In the data rows, zero lies at 4.5, halfway between 4 and 5.
Here is a table of points, one per row:
array([4, 4, 3, 7, 5, 6, 7, 5, 4, 4, 6, 1, 4, 4, 3, 5, 2, 4, 7, 3, 3, 3, 3, 4])
array([4, 5, 3, 3, 1, 5, 4, 4, 6, 4, 5, 3, 4, 5, 3, 8, 4, 2, 6, 7, 5, 5, 4, 4])
array([5, 7, 3, 4, 8, 2, 7, 4, 1, 5, 6, 6, 6, 3, 4, 2, 6, 6, 1, 5, 4, 7, 6, 4])
array([6, 5, 4, 5, 5, 6, 6, 5, 4, 6, 2, 2, 5, 5, 5, 4, 6, 6, 5, 5, 6, 4, 5, 5])
array([6, 1, 5, 5, 5, 8, 1, 7, 6, 5, 5, 4, 5, 2, 8, 4, 5, 2, 2, 6, 2, 3, 4, 3])
array([5, 2, 4, 5, 7, 5, 5, 0, 2, 4, 6, 3, 6, 5, 5, 5, 4, 6, 3, 4, 4, 5, 5, 2])
array([5, 6, 7, 6, 7, 4, 9, 5, 4, 8, 3, 4, 6, 7, 3, 5, 4, 2, 8, 5, 6, 9, 4, 4])
array([2, 3, 5, 4, 5, 9, 2, 5, 5, 6, 4, 4, 2, 7, 4, 5, 2, 4, 4, 5, 2, 2, 6, 5])
array([7, 6, 5, 2, 3, 0, 4, 0, 1, 7, 1, 4, 9, 3, 6, 0, 4, 1, 4, 5, 8, 8, 6, 5])
array([3, 4, 4, 6, 4, 0, 5, 6, 3, 4, 5, 5, 3, 0, 3, 0, 5, 7, 8, 5, 5, 7, 7, 3])
array([4, 3, 6, 3, 1, 5, 6, 3, 3, 6, 5, 8, 4, 6, 4, 4, 4, 4, 4, 4, 4, 5, 3, 5])
array([3, 4, 5, 8, 7, 5, 6, 4, 5, 6, 2, 3, 3, 4, 4, 4, 6, 6, 6, 2, 5, 6, 2, 2])
array([3, 3, 3, 4, 6, 6, 5, 4, 5, 1, 3, 4, 5, 5, 5, 3, 3, 6, 4, 5, 6, 4, 4, 2])
array([4, 4, 3, 5, 4, 5, 6, 4, 5, 2, 5, 2, 4, 4, 4, 4, 3, 3, 4, 6, 2, 5, 6, 4])
array([4, 5, 4, 4, 7, 2, 4, 2, 1, 2, 4, 5, 4, 5, 4, 5, 5, 5, 2, 3, 5, 5, 4, 7])
array([6, 6, 3, 2, 6, 4, 7, 4, 3, 3, 4, 6, 6, 4, 4, 6, 3, 3, 4, 5, 5, 5, 6, 4])
array([4, 7, 0, 4, 5, 1, 9, 5, 4, 2, 0, 3, 5, 4, 4, 4, 3, 2, 6, 7, 5, 3, 5, 4])
array([3, 5, 5, 4, 4, 2, 5, 4, 5, 3, 6, 7, 5, 1, 5, 3, 6, 5, 2, 5, 6, 5, 3, 3])
array([6, 5, 4, 4, 2, 0, 6, 4, 3, 5, 0, 2, 3, 5, 5, 5, 8, 4, 2, 5, 6, 3, 2, 4])
array([5, 7, 4, 9, 8, 4, 9, 4, 3, 9, 2, 1, 6, 9, 3, 7, 5, 3, 6, 4, 6, 4, 3, 2])
array([4, 4, 5, 7, 5, 4, 6, 8, 4, 5, 1, 6, 4, 5, 3, 4, 2, 5, 6, 4, 5, 4, 6, 5])
array([3, 3, 6, 2, 2, 4, 6, 5, 9, 3, 6, 7, 3, 0, 4, 4, 5, 4, 4, 3, 4, 6, 6, 6])
array([5, 3, 4, 4, 4, 6, 0, 2, 8, 1, 4, 6, 5, 8, 5, 9, 4, 2, 2, 5, 2, 5, 8, 5])
array([4, 4, 3, 5, 6, 8, 4, 5, 4, 4, 6, 3, 4, 5, 4, 7, 5, 4, 5, 6, 2, 1, 7, 3])
array([4, 7, 4, 2, 5, 2, 4, 1, 3, 4, 4, 6, 7, 5, 6, 1, 8, 6, 5, 4, 7, 3, 5, 3])
array([7, 7, 5, 4, 3, 3, 3, 5, 5, 3, 5, 5, 7, 5, 4, 3, 7, 8, 3, 5, 5, 3, 5, 7])
array([4, 6, 3, 5, 4, 4, 1, 7, 4, 4, 7, 4, 3, 4, 6, 4, 6, 4, 4, 5, 7, 4, 4, 6])
array([5, 5, 5, 4, 4, 1, 6, 3, 5, 4, 6, 4, 5, 8, 5, 7, 5, 5, 2, 6, 4, 4, 4, 5])
array([4, 6, 4, 3, 5, 3, 5, 4, 5, 4, 2, 4, 4, 7, 5, 5, 4, 4, 3, 7, 4, 5, 2, 6])
array([1, 5, 3, 7, 3, 2, 5, 0, 4, 5, 2, 6, 6, 6, 4, 1, 5, 2, 4, 5, 1, 1, 4, 3])
array([1, 2, 6, 4, 5, 8, 5, 6, 7, 5, 4, 4, 5, 7, 4, 4, 3, 5, 7, 4, 6, 5, 4, 4])
array([6, 5, 3, 0, 4, 2, 0, 5, 9, 1, 9, 7, 7, 0, 8, 2, 6, 7, 3, 5, 6, 3, 6, 6])
array([8, 4, 5, 2, 5, 5, 3, 6, 6, 5, 4, 3, 4, 3, 2, 5, 5, 2, 5, 4, 4, 3, 3, 6])
array([5, 3, 4, 4, 5, 3, 3, 1, 3, 8, 9, 2, 6, 4, 6, 4, 4, 4, 2, 5, 4, 5, 4, 3])
array([2, 5, 6, 3, 2, 6, 5, 7, 3, 6, 8, 7, 4, 4, 2, 4, 1, 5, 5, 3, 4, 6, 4, 5])
array([5, 5, 6, 5, 5, 6, 5, 7, 5, 6, 6, 6, 4, 7, 3, 5, 6, 6, 5, 5, 2, 2, 4, 6])
array([4, 6, 5, 6, 7, 3, 5, 2, 1, 5, 2, 5, 6, 9, 1, 4, 4, 7, 5, 2, 6, 7, 5, 5])
array([4, 5, 4, 3, 2, 5, 2, 4, 4, 2, 8, 8, 4, 0, 4, 3, 7, 5, 1, 4, 5, 6, 6, 6])
array([8, 1, 3, 3, 0, 9, 4, 8, 6, 4, 5, 4, 5, 3, 6, 8, 7, 2, 5, 8, 5, 2, 6, 5])
array([4, 5, 5, 3, 5, 6, 6, 6, 4, 4, 5, 1, 2, 3, 4, 6, 3, 4, 3, 2, 4, 4, 4, 5])
array([9, 2, 5, 6, 2, 6, 6, 7, 5, 4, 7, 4, 3, 5, 2, 6, 5, 5, 2, 4, 6, 4, 5, 7])
array([4, 4, 5, 6, 4, 6, 6, 6, 4, 3, 5, 4, 3, 3, 4, 4, 5, 4, 6, 4, 6, 4, 2, 4])
array([4, 4, 3, 6, 3, 2, 2, 5, 6, 3, 5, 6, 4, 4, 6, 2, 5, 6, 5, 5, 5, 5, 5, 4])
array([5, 3, 6, 4, 3, 1, 3, 3, 5, 2, 6, 5, 5, 1, 5, 0, 5, 6, 2, 2, 5, 4, 6, 3])
array([5, 7, 4, 7, 7, 5, 5, 6, 5, 6, 4, 3, 2, 6, 3, 4, 4, 4, 4, 3, 3, 7, 2, 4])
array([5, 2, 3, 6, 5, 6, 3, 7, 6, 7, 5, 4, 4, 5, 4, 4, 7, 4, 5, 0, 1, 3, 7, 3])
array([4, 4, 6, 7, 5, 4, 5, 7, 5, 3, 4, 5, 5, 7, 5, 5, 2, 8, 7, 4, 6, 6, 6, 1])
array([5, 4, 4, 6, 5, 7, 6, 7, 5, 4, 3, 4, 4, 6, 4, 6, 5, 3, 6, 3, 6, 1, 4, 7])
array([5, 4, 4, 3, 2, 5, 3, 5, 5, 4, 7, 6, 3, 7, 7, 2, 5, 8, 5, 5, 5, 4, 1, 6])
array([5, 5, 4, 3, 7, 2, 4, 5, 7, 6, 6, 4, 2, 2, 7, 5, 2, 4, 3, 8, 5, 3, 4, 4])
array([2, 5, 3, 5, 5, 5, 2, 6, 3, 6, 4, 2, 6, 7, 5, 6, 3, 4, 4, 4, 5, 6, 4, 5])
array([4, 4, 5, 7, 2, 7, 3, 8, 5, 5, 8, 6, 4, 4, 4, 6, 6, 2, 4, 5, 5, 3, 4, 5])
array([6, 4, 4, 3, 6, 5, 4, 6, 5, 3, 7, 3, 2, 1, 7, 8, 5, 5, 6, 4, 4, 4, 5, 6])
array([7, 3, 4, 6, 4, 4, 3, 6, 6, 6, 4, 4, 5, 6, 4, 5, 5, 1, 7, 4, 4, 4, 4, 5])
array([4, 5, 4, 5, 6, 5, 0, 4, 5, 2, 7, 6, 5, 4, 6, 4, 5, 7, 3, 6, 4, 3, 5, 7])
array([4, 6, 3, 8, 4, 3, 5, 4, 4, 4, 6, 7, 3, 6, 4, 4, 5, 4, 8, 5, 2, 5, 5, 3])
array([5, 4, 4, 5, 5, 6, 7, 6, 5, 6, 5, 5, 4, 4, 4, 4, 4, 6, 3, 4, 3, 5, 3, 7])
array([6, 2, 6, 3, 5, 6, 6, 7, 7, 6, 6, 5, 3, 6, 3, 7, 6, 2, 5, 5, 1, 4, 5, 2])
array([4, 1, 4, 8, 5, 9, 6, 8, 6, 2, 5, 6, 4, 4, 6, 8, 2, 4, 4, 3, 4, 5, 4, 9])
array([2, 7, 4, 5, 7, 4, 5, 2, 0, 8, 0, 2, 4, 8, 2, 7, 1, 4, 8, 5, 5, 2, 5, 3])
array([3, 4, 5, 4, 3, 6, 3, 6, 6, 0, 6, 5, 5, 3, 7, 5, 5, 2, 4, 5, 7, 3, 5, 5])
array([7, 8, 3, 4, 7, 0, 6, 1, 1, 4, 2, 5, 7, 1, 4, 0, 1, 2, 3, 7, 7, 7, 6, 4])
array([3, 8, 7, 7, 6, 3, 1, 8, 3, 6, 2, 5, 5, 6, 6, 3, 5, 9, 5, 4, 5, 6, 6, 4])
array([5, 4, 4, 5, 8, 8, 4, 6, 2, 3, 4, 4, 6, 6, 6, 6, 4, 4, 5, 5, 3, 5, 4, 5])
array([5, 4, 2, 4, 4, 1, 4, 3, 4, 3, 3, 6, 4, 3, 5, 3, 5, 1, 3, 4, 4, 5, 4, 7])
array([5, 5, 5, 5, 4, 6, 2, 7, 4, 4, 7, 5, 4, 5, 6, 3, 5, 5, 5, 4, 4, 7, 5, 4])
array([2, 6, 4, 5, 3, 0, 3, 4, 4, 4, 6, 5, 5, 2, 4, 3, 5, 7, 4, 3, 3, 3, 5, 6])
array([2, 4, 4, 7, 4, 3, 3, 5, 6, 4, 6, 3, 3, 6, 7, 5, 3, 8, 7, 6, 3, 5, 5, 3])
array([3, 3, 3, 4, 4, 5, 4, 6, 7, 4, 3, 5, 5, 4, 5, 5, 5, 4, 4, 2, 6, 4, 4, 5])
array([5, 3, 2, 0, 3, 4, 0, 5, 4, 2, 1, 7, 7, 7, 7, 5, 1, 4, 4, 6, 6, 2, 5, 2])
array([5, 4, 5, 4, 6, 3, 3, 2, 3, 3, 4, 4, 4, 5, 4, 4, 3, 4, 4, 7, 7, 5, 4, 5])
array([4, 3, 6, 6, 1, 5, 3, 1, 7, 4, 6, 7, 3, 1, 7, 4, 9, 6, 2, 5, 2, 5, 4, 6])
array([3, 7, 7, 4, 4, 2, 4, 0, 2, 6, 6, 6, 5, 4, 5, 4, 4, 5, 6, 7, 3, 7, 4, 3])
array([6, 3, 6, 3, 5, 3, 2, 3, 6, 0, 5, 7, 4, 0, 5, 2, 7, 7, 4, 5, 6, 4, 6, 8])
array([5, 3, 7, 4, 6, 7, 4, 9, 5, 3, 2, 7, 2, 7, 5, 7, 6, 3, 3, 4, 2, 3, 3, 5])
array([2, 4, 6, 4, 4, 4, 4, 3, 5, 2, 5, 6, 4, 4, 8, 4, 4, 4, 6, 4, 2, 6, 9, 5])
array([6, 5, 4, 4, 6, 3, 6, 3, 2, 7, 6, 3, 3, 8, 5, 6, 6, 6, 2, 7, 7, 6, 4, 4])
array([7, 4, 5, 3, 2, 9, 4, 7, 7, 3, 8, 4, 2, 2, 4, 4, 6, 4, 3, 4, 2, 4, 5, 6])
array([6, 1, 5, 4, 3, 9, 3, 6, 7, 7, 7, 2, 5, 4, 5, 6, 5, 4, 7, 3, 6, 5, 4, 6])
array([5, 6, 3, 5, 4, 2, 2, 3, 2, 2, 1, 5, 4, 7, 4, 2, 2, 4, 5, 3, 5, 5, 6, 3])
There is one direction along which these points spread out most. Take the direction at right angles to it along which they spread out most. Then take the direction at right angles to both along which they spread out most. Go by this last direction. How far along it is each point below, from 0 to 99? The average is 50, and the first point in the table lies past the average. One standard deviation of the points above along it is 16.
array([3, 5, 8, 3, 2, 4, 6, 8, 7, 4, 6, 3, 2, 4, 2, 5, 4, 4, 3, 3, 5, 5, 4, 6]) 64
array([3, 8, 4, 6, 5, 0, 5, 1, 4, 4, 5, 4, 7, 1, 4, 0, 6, 3, 5, 3, 6, 6, 4, 2]) 64
array([4, 6, 6, 3, 6, 2, 6, 2, 5, 6, 2, 5, 4, 4, 6, 4, 5, 5, 4, 4, 3, 6, 1, 4]) 53
array([5, 6, 4, 6, 2, 5, 4, 3, 5, 5, 4, 3, 4, 5, 3, 7, 8, 6, 5, 7, 7, 5, 3, 4]) 48
array([3, 5, 4, 7, 5, 5, 4, 3, 2, 5, 2, 3, 7, 6, 5, 5, 4, 6, 9, 5, 6, 5, 4, 2]) 57
array([6, 6, 5, 4, 7, 4, 4, 1, 6, 6, 3, 2, 4, 5, 5, 6, 2, 6, 3, 1, 4, 4, 6, 5]) 45
array([3, 5, 5, 2, 4, 5, 5, 4, 5, 5, 4, 5, 6, 4, 4, 5, 3, 2, 4, 6, 4, 5, 4, 7]) 33
array([3, 1, 6, 6, 5, 8, 3, 7, 5, 6, 3, 3, 3, 4, 3, 7, 1, 5, 8, 4, 5, 5, 4, 4]) 61
array([1, 4, 9, 5, 2, 4, 3, 5, 5, 8, 5, 7, 6, 6, 4, 5, 3, 5, 6, 4, 2, 6, 7, 2]) 75
array([6, 6, 8, 5, 6, 5, 9, 3, 2, 8, 5, 5, 6, 6, 4, 5, 6, 4, 5, 3, 4, 8, 2, 2]) 68
array([6, 6, 4, 2, 2, 5, 4, 7, 7, 5, 4, 4, 6, 4, 4, 5, 5, 6, 5, 2, 7, 3, 2, 8]) 47
array([7, 4, 4, 3, 4, 6, 6, 3, 2, 6, 5, 5, 5, 8, 4, 5, 6, 2, 4, 7, 6, 3, 4, 4]) 23
array([5, 5, 7, 1, 3, 8, 6, 5, 6, 4, 6, 6, 4, 4, 3, 4, 6, 8, 5, 4, 5, 7, 5, 4]) 70
array([6, 4, 4, 6, 7, 5, 9, 6, 2, 8, 2, 2, 5, 7, 2, 9, 2, 3, 6, 4, 4, 3, 1, 5]) 39
array([4, 2, 5, 4, 5, 7, 6, 6, 5, 5, 3, 6, 6, 3, 7, 4, 4, 4, 4, 6, 4, 2, 8, 2]) 40
